[[127 124 126 135 146 124 136 137 135 132 137 118 131 130 139]
 [135 130 127 141 106 122 132 132 140 136 133 112 135 140 122]
 [144 116 123 130 141 131 134 118 133 138 132 123 129 134 148]
 [145 134 135 128 127 137 136 135 142 128 126 131 134 126 122]
 [136 124 135 123 140 125 133 134 130 121 136 136 115 133 133]
 [138 133 124 131 127 137 135 126 140 132 123 124 126 133 113]]
->
[[127 126 146 136 135 137 131 139]
 [135 127 106 132 140 133 135 122]
 [144 123 141 134 133 132 129 148]
 [145 135 127 136 142 126 134 122]
 [136 135 140 133 130 136 115 133]
 [138 124 127 135 140 123 126 113]]

[[125 128 124 127 126 129 127]
 [120 131 114 121 121 128 121]
 [132 127 111 143 113 124 110]
 [119 135 124 115 132 130 130]
 [127 126 130 125 130 132 135]
 [126 131 126 126 128 131 129]
 [117 132 104 117 114 124 113]
 [128 128 127 128 127 128 127]
 [126 130 126 127 128 129 128]
 [126 126 131 129 129 130 133]
 [131 128 128 125 127 124 125]
 [120 130 118 126 125 133 128]]
->
[[125 124 126 127]
 [120 114 121 121]
 [132 111 113 110]
 [119 124 132 130]
 [127 130 130 135]
 [126 126 128 129]
 [117 104 114 113]
 [128 127 127 127]
 [126 126 128 128]
 [126 131 129 133]
 [131 128 127 125]
 [120 118 125 128]]

[[127 128]
 [119 127]
 [124 125]
 [136 107]
 [129 127]
 [100 144]
 [126 128]
 [121 122]
 [126 126]
 [132 134]
 [103 139]
 [140 116]]
->
[[127]
 [119]
 [124]
 [136]
 [129]
 [100]
 [126]
 [121]
 [126]
 [132]
 [103]
 [140]]

[[128 137 129 128 154 128 128 130 136 139 125 130 129 128]
 [131 121 102 129 128 124 141 127 144 137 134 130 130 130]
 [125 125 142 134 132 129 130 127 134 129 127 127 126 127]
 [127 116 128 128 110 126 125 127 153 113 138 125 115 127]]
->
[[128 129 154 128 136 125 129]
 [131 102 128 141 144 134 130]
 [125 142 132 130 134 127 126]
 [127 128 110 125 153 138 115]]

[[136 135 133 133 121]
 [125 134 126 134 133]
 [123 109 123 141 137]
 [131 127 126 133 125]
 [138 138 126 123 115]
 [132 128 121 131 124]
 [137 152 127 112 112]
 [130 147 133 134 117]]
->
[[136 133 121]
 [125 126 133]
 [123 123 137]
 [131 126 125]
 [138 126 115]
 [132 121 124]
 [137 127 112]
 [130 133 117]]

[[134 138 135 112 133 123]
 [148 116 138 120 143 120]
 [148 115 139 122 142 119]
 [145 122 132 133 135 115]
 [149 128 122 125 132 107]
 [132 116 142 126 131 122]
 [147 130 127 123 132 109]]
->
[[134 135 133]
 [148 138 143]
 [148 139 142]
 [145 132 135]
 [149 122 132]
 [132 142 131]
 [147 127 132]]
